In the rows, zero is written as 128.
Each path below is one point turned by a fixed rotation once a step. After each direction that follows a path, write how fast that rotation turns it, in deg/step (0 if it stays still).
Each turn is a multiple of 5 degrees from 10 to 175, or 0.
Each row of a path follows its step; steps can be skipped.

step 0: [139 130 134 133 134 125 142 139 116 125 141 135 110 139 140 117 126 130
 140 128 124 112 129 142 136 125 118 139 132 118 136 119 135 131 127 131
 110 137 132 122 130 123 124 132 123 142 129 119 129 122 121 123 122 127
 138 120 124 136]
step 1: [121 139 122 143 139 133 121 123 129 115 121 137 126 133 119 145 131 139
 142 131 133 141 137 125 142 132 136 127 124 137 127 122 128 119 128 123
 132 128 130 124 127 122 131 111 129 134 104 134 135 118 120 132 120 116
 129 128 132 120]
step 2: [126 130 119 122 128 140 137 130 117 134 134 138 133 124 137 117 134 126
 136 141 136 131 130 124 119 119 128 134 136 141 123 136 132 143 131 130
 139 123 144 145 123 129 125 137 127 123 117 109 122 119 129 117 133 135
 138 117 140 131]
step 3: [132 139 124 115 130 133 122 115 126 119 125 118 124 126 117 121 114 126
 128 109 107 134 130 140 135 134 121 119 132 129 127 138 137 138 122 124
 132 120 117 135 127 127 124 118 127 117 119 123 130 123 122 138 112 129
 124 125 123 145]
step 4: [120 125 134 122 133 131 128 128 139 143 149 120 142 130 118 127 147 126
 126 130 133 125 138 126 131 134 138 136 128 118 113 139 125 130 117 135
 119 128 133 126 122 125 129 117 141 125 122 117 139 150 124 122 131 127
 122 124 132 129]
step 5: [131 142 136 149 128 119 119 119 136 119 128 122 136 113 142 125 129 124
 141 114 121 124 137 130 116 136 124 132 133 116 140 138 127 127 133 119
 123 127 132 128 129 120 117 127 123 134 138 126 117 127 131 123 123 148
 129 128 135 129]
step 6: [120 118 133 117 145 122 121 128 134 131 124 135 124 139 133 150 131 120
 130 133 118 129 125 124 139 137 111 130 123 122 131 125 133 126 133 130
 135 132 133 129 142 139 117 109 124 133 135 120 141 124 127 115 138 123
 119 120 124 124]
step 7: [134 122 131 130 128 126 128 135 124 117 110 137 133 124 122 121 128 141
 135 136 123 134 112 130 127 138 143 125 119 118 138 141 118 138 139 127
 125 129 134 120 117 135 124 139 151 129 122 125 126 122 133 124 135 132
 126 126 146 123]
step 8: [125 139 127 118 130 124 113 132 119 133 130 137 133 137 107 119 133 131
 123 130 127 125 118 132 128 128 115 146 136 129 132 128 128 121 138 136
 134 122 125 127 138 131 122 139 109 121 140 136 135 123 128 128 108 125
 135 119 140 134]
step 9: [142 145 131 109 119 123 126 125 141 139 124 127 131 127 123 130 126 130
 137 134 125 126 130 145 131 135 137 138 112 139 127 115 123 130 131 123
 128 138 125 122 132 116 139 137 137 133 110 119 138 132 127 129 131 135
 122 126 114 124]
step 10: [113 129 132 128 129 141 115 129 118 130 133 119 127 115 138 124 132 126
 128 119 128 120 148 127 122 134 129 138 129 129 126 129 125 125 124 132
 121 126 119 130 126 137 122 151 123 143 119 127 123 118 123 120 120 109
 123 132 138 112]
Speeds:
[127 128 128 130 125 124 131 128 132 127 134 125 129 131 123 129 125 128
 128 131 133 128 127 132 128 128 130 130 128 128 130 132 128 127 129 130
 126 127 127 126 126 126 128 128 125 132 129 128 128 128 126 128 124 129
 127 129 126 131] | 85
[128 131 132 128 126 128 129 133 129 125 130 128 131 126 131 126 124 129
 126 125 131 131 127 129 127 129 125 128 132 130 124 127 126 130 129 129
 130 127 131 128 131 126 127 129 126 127 129 132 130 127 127 125 130 131
 130 126 131 129] | 125
[130 131 129 126 128 126 123 128 126 124 130 128 124 129 127 130 128 125
 127 130 129 128 129 126 128 126 128 124 127 127 126 125 126 128 130 131
 129 128 126 126 132 132 128 122 127 128 127 127 130 129 128 129 123 130
 127 128 127 131] | 140
[126 127 129 128 127 126 132 131 123 132 130 129 129 130 129 130 129 125
 126 128 127 130 130 127 128 131 127 130 126 126 126 131 128 128 132 133
 130 128 130 128 130 126 130 127 128 126 127 126 129 128 130 132 126 129
 128 127 125 123] | 160
[128 126 127 130 129 126 129 129 130 130 129 127 123 130 128 131 130 130
 128 128 125 132 130 125 125 130 129 125 131 123 129 125 126 131 129 127
 126 131 130 123 127 127 123 128 125 128 129 131 126 128 128 127 130 128
 127 125 127 130] | 55

step 0: [134 133 134 127 133 119 130 140 119 122 128 123 121 129 124 134 120 123
 131 132 131 130 134 136 125 119 133 121 129 130 137 133 126 125 123 137
 128 131 150 117 114 118 134 124 148 142 142 140 133 129 116 139 119 129
 110 120 126 119]
step 1: [119 137 136 130 119 119 134 126 134 124 132 128 116 128 130 137 137 134
 130 131 132 141 130 145 131 121 117 135 121 141 102 117 125 116 130 138
 131 126 133 129 134 132 123 123 133 139 129 130 119 133 135 137 129 114
 128 113 123 141]
step 2: [129 139 134 124 124 127 134 120 134 128 143 124 116 139 134 138 129 123
 116 131 127 126 124 113 113 117 126 126 124 116 130 129 134 128 131 129
 126 139 133 130 108 141 133 118 133 137 140 120 145 134 133 123 118 113
 138 121 131 125]
step 3: [128 142 137 140 118 122 139 137 134 118 133 126 121 129 129 116 124 128
 137 131 147 120 122 147 128 121 134 133 135 122 135 133 120 129 115 134
 118 131 141 127 125 117 136 123 124 139 124 142 136 132 128 139 125 114
 120 135 126 128]
step 4: [132 132 131 135 120 137 132 122 127 117 131 116 107 134 141 139 134 135
 125 123 123 130 123 136 130 128 122 128 117 118 113 115 125 123 131 131
 131 134 135 134 128 120 124 150 133 127 135 140 123 150 135 124 137 122
 135 123 125 131]
step 5: [124 131 126 125 128 134 128 130 127 127 138 137 118 130 133 135 111 132
 127 129 137 130 125 115 126 105 113 120 130 123 140 142 118 128 141 119
 118 138 138 122 127 123 129 130 134 148 140 126 134 128 136 118 133 115
 121 126 133 124]
step 6: [130 127 126 128 119 131 140 128 128 120 134 126 125 113 125 124 126 138
 128 123 152 117 126 142 125 131 132 117 121 132 124 131 122 110 124 132
 119 123 136 130 131 127 143 124 136 142 122 136 118 135 133 127 122 121
 133 122 106 117]
step 7: [137 125 139 128 134 124 135 119 129 127 126 132 109 142 142 146 123 131
 114 126 117 129 120 131 120 125 134 119 127 136 120 118 125 129 128 137
 118 150 134 128 137 119 131 135 136 121 135 122 132 133 135 126 125 125
 120 115 116 121]
step 8: [120 138 139 125 124 117 125 138 124 118 138 138 120 112 129 123 127 129
 133 140 118 130 130 121 132 115 127 127 137 143 136 139 109 125 123 131
 123 136 132 126 119 121 131 129 135 147 131 123 133 137 131 117 121 116
 134 122 122 139]
step 9: [134 145 122 113 125 127 129 142 132 113 134 131 115 126 127 130 130 130
 120 123 131 127 132 135 137 126 120 121 117 123 116 116 135 122 110 131
 136 122 134 129 123 128 146 123 136 130 136 137 132 137 128 134 123 126
 124 117 113 112]
step 10: [130 125 130 137 130 131 122 124 132 128 131 124 104 134 144 132 127 115
 127 129 129 129 125 133 133 116 136 131 128 144 119 118 133 132 127 137
 120 140 144 133 124 128 126 114 134 141 142 122 127 123 143 129 135 115
 115 123 138 131]
Speeds:
[130 128 125 128 127 130 128 130 133 129 132 130 127 129 130 127 133 130
 127 124 125 128 129 132 127 130 129 125 126 126 128 126 124 130 128 126
 128 126 126 128 130 130 127 130 128 131 124 126 125 128 124 131 125 127
 125 125 129 129] | 135
[131 131 127 129 132 125 127 126 124 126 128 132 127 128 128 130 129 125
 129 127 129 129 133 126 128 129 129 128 126 131 126 131 126 126 127 130
 128 126 126 125 130 127 126 124 133 125 126 125 128 129 125 126 125 126
 127 128 125 129] | 45
[128 128 126 126 127 130 128 129 127 129 129 129 126 129 126 131 130 126
 126 131 124 129 130 127 126 127 132 126 128 120 128 126 130 124 132 129
 131 130 131 129 131 125 132 125 126 125 128 125 127 130 126 127 131 129
 128 129 127 128] | 145
[132 129 127 132 130 126 127 127 129 130 129 128 127 126 130 124 128 126
 127 129 130 126 126 128 128 131 133 126 128 128 130 129 128 129 128 131
 126 132 132 129 130 130 129 130 130 124 130 128 125 127 129 135 127 127
 130 131 129 126] | 100

step 0: [129 137 114 114 128 122 139 140 134 144 128 128 120 114 122 140 142 129
 132 122 125 122 131 128 131 127 125 111 120 136 138 124 136 146 116 127
 123 135 124 119 119 130 136 136 124 111 135 133 132 123 141 132 124 132
 129 118 126 139]
step 1: [126 131 129 116 105 119 128 121 130 117 128 128 136 126 126 139 128 124
 125 130 122 125 149 127 149 129 125 113 132 123 143 134 134 125 111 129
 122 129 135 135 120 126 128 126 129 124 138 120 130 116 126 112 124 126
 130 109 122 134]
step 2: [136 135 132 129 122 125 125 123 133 117 126 128 137 117 126 136 131 130
 127 125 119 128 138 123 139 137 109 125 141 123 136 152 123 131 125 120
 133 131 146 124 144 134 126 132 126 128 136 139 137 144 128 127 143 135
 143 135 125 133]
step 3: [132 144 131 127 119 138 139 131 121 124 120 124 130 123 132 155 137 125
 128 123 114 125 131 127 136 122 130 119 122 140 127 132 126 132 133 131
 123 127 124 124 136 130 136 119 116 115 140 140 124 135 137 142 123 136
 128 148 135 139]
step 4: [141 135 120 135 119 131 124 126 138 122 111 146 123 122 124 132 135 125
 126 133 111 123 135 127 140 124 129 117 138 137 126 131 116 127 135 136
 123 129 119 133 119 122 133 128 115 113 133 118 122 109 128 124 114 128
 143 122 125 127]
step 5: [134 133 127 134 128 131 120 141 126 127 124 128 124 121 127 123 117 128
 136 115 129 139 127 125 149 120 116 115 144 119 144 148 127 137 126 128
 128 132 140 126 124 113 134 139 121 126 129 122 118 129 127 132 129 135
 146 122 139 119]
step 6: [132 132 121 118 123 132 130 121 127 119 133 130 125 122 139 132 112 130
 139 123 131 132 137 130 137 119 131 121 120 132 148 137 123 127 116 131
 128 115 132 134 123 126 130 115 108 129 115 133 120 138 129 144 132 132
 137 149 128 140]
step 7: [148 133 115 118 128 137 127 129 133 128 123 131 122 123 123 121 134 128
 125 140 109 110 130 141 133 124 132 128 139 112 134 132 123 132 124 143
 123 124 127 129 125 135 132 125 113 114 116 139 118 132 133 122 125 129
 123 142 116 131]
step 8: [129 129 128 127 118 131 123 154 121 145 130 124 126 123 113 133 140 135
 131 130 128 131 137 138 124 112 124 115 131 111 134 132 120 131 129 128
 129 143 142 139 118 122 128 135 112 119 134 132 120 124 134 134 124 125
 131 124 117 127]
step 9: [128 115 129 122 111 120 128 125 133 129 137 133 137 122 122 136 112 139
 120 116 124 131 146 122 127 114 133 115 136 118 142 132 124 129 125 129
 134 129 130 131 130 126 115 106 113 133 132 131 122 129 135 129 124 116
 137 124 138 126]
step 10: [145 111 134 126 124 141 127 126 117 127 130 131 131 125 134 127 121 144
 118 134 116 122 136 130 137 130 119 138 145 120 128 130 127 126 133 131
 123 124 137 126 121 141 125 119 123 116 136 126 121 151 128 125 136 123
 138 141 139 137]
Speeds:
[130 126 128 130 130 134 132 128 127 125 127 132 128 127 125 127 129 127
 131 128 127 123 127 130 126 125 130 129 128 130 128 126 131 132 131 126
 125 124 129 128 129 129 127 128 128 127 131 132 128 129 128 130 128 129
 125 129 125 132] | 95

step 0: [123 122 133 121 129 144 126 130 129 120 122 128 133 128 126 133 133 111
 122 121 117 132 125 136 115 122 120 128 125 118 135 128 144 125 133 122
 119 126 134 135 142 122 123 127 118 132 139 135 125 134 147 134 129 129
 123 113 132 137]
step 1: [126 127 120 128 124 128 139 126 133 129 138 116 132 138 126 123 136 108
 115 116 131 123 124 134 139 120 118 138 140 118 130 131 128 117 130 122
 130 131 117 124 142 127 123 131 125 117 137 143 132 129 135 123 126 129
 115 124 132 127]
step 2: [128 121 130 122 111 138 135 125 131 122 134 117 135 127 109 132 127 121
 112 121 120 114 118 137 118 135 121 132 125 123 136 126 130 131 126 120
 123 147 133 119 126 119 123 127 133 118 124 138 135 118 128 131 134 126
 132 128 129 134]
step 3: [131 132 129 119 135 138 143 130 121 122 125 120 129 132 109 125 143 127
 128 120 132 125 111 146 125 125 123 124 122 129 135 121 133 117 121 127
 138 133 133 122 136 130 125 130 121 130 126 135 124 133 136 127 137 130
 131 108 131 120]
step 4: [122 123 122 127 129 127 125 132 126 129 131 126 129 138 117 130 144 117
 125 118 127 127 119 139 125 128 126 133 127 125 126 124 131 118 134 140
 132 131 121 116 131 123 126 112 144 130 146 134 141 133 139 128 139 126
 131 121 135 147]
step 5: [126 117 121 134 135 146 120 125 125 130 134 120 133 131 121 139 138 125
 118 116 128 125 119 121 127 126 118 132 115 120 133 123 126 130 127 126
 114 138 129 126 134 118 107 120 122 133 131 138 128 134 137 123 126 139
 125 122 138 130]
step 6: [138 115 119 113 125 130 133 125 133 123 135 121 138 131 125 127 140 119
 122 131 127 121 124 135 131 108 118 126 129 114 132 143 137 130 131 119
 132 136 132 123 139 124 124 130 126 127 137 132 131 143 131 134 139 140
 129 119 129 129]
step 7: [122 120 118 131 122 138 130 129 126 127 129 117 118 131 114 132 136 107
 112 125 127 128 130 134 115 138 115 124 137 125 134 131 136 120 127 128
 133 139 120 134 128 127 125 140 124 122 132 138 135 135 125 133 139 122
 128 121 140 133]
step 8: [132 122 139 126 132 129 136 121 121 134 123 117 131 129 109 131 133 112
 116 112 133 115 108 134 129 129 122 137 121 115 132 126 135 119 137 126
 134 131 134 132 125 134 121 132 128 129 127 130 124 119 136 129 129 136
 121 121 128 137]
step 9: [130 128 130 125 115 137 131 137 132 123 139 130 140 139 112 134 134 122
 119 119 138 118 118 138 138 125 118 125 126 125 131 127 116 126 128 128
 132 124 127 128 130 128 129 119 134 125 126 142 132 139 136 132 131 124
 139 107 134 138]
step 10: [127 124 111 120 130 145 118 135 121 136 136 115 129 138 122 131 129 129
 122 116 139 122 115 132 118 124 118 125 129 132 137 128 132 123 135 138
 134 138 128 118 131 114 124 122 130 134 132 134 137 119 128 133 136 137
 126 117 131 123]
Speeds:
[132 131 127 129 133 128 126 128 127 130 128 126 125 130 131 126 129 127
 128 127 128 126 124 128 129 125 129 129 132 128 130 125 129 126 127 130
 129 127 130 128 129 129 126 131 126 129 126 129 127 126 125 126 126 133
 126 127 131 123] | 155
[130 128 128 127 127 128 132 128 126 128 130 126 125 127 126 126 126 127
 126 125 125 124 129 129 128 129 128 125 129 127 124 128 132 129 128 124
 130 130 127 129 127 131 130 132 127 125 128 130 128 130 126 124 124 126
 130 132 125 129] | 65
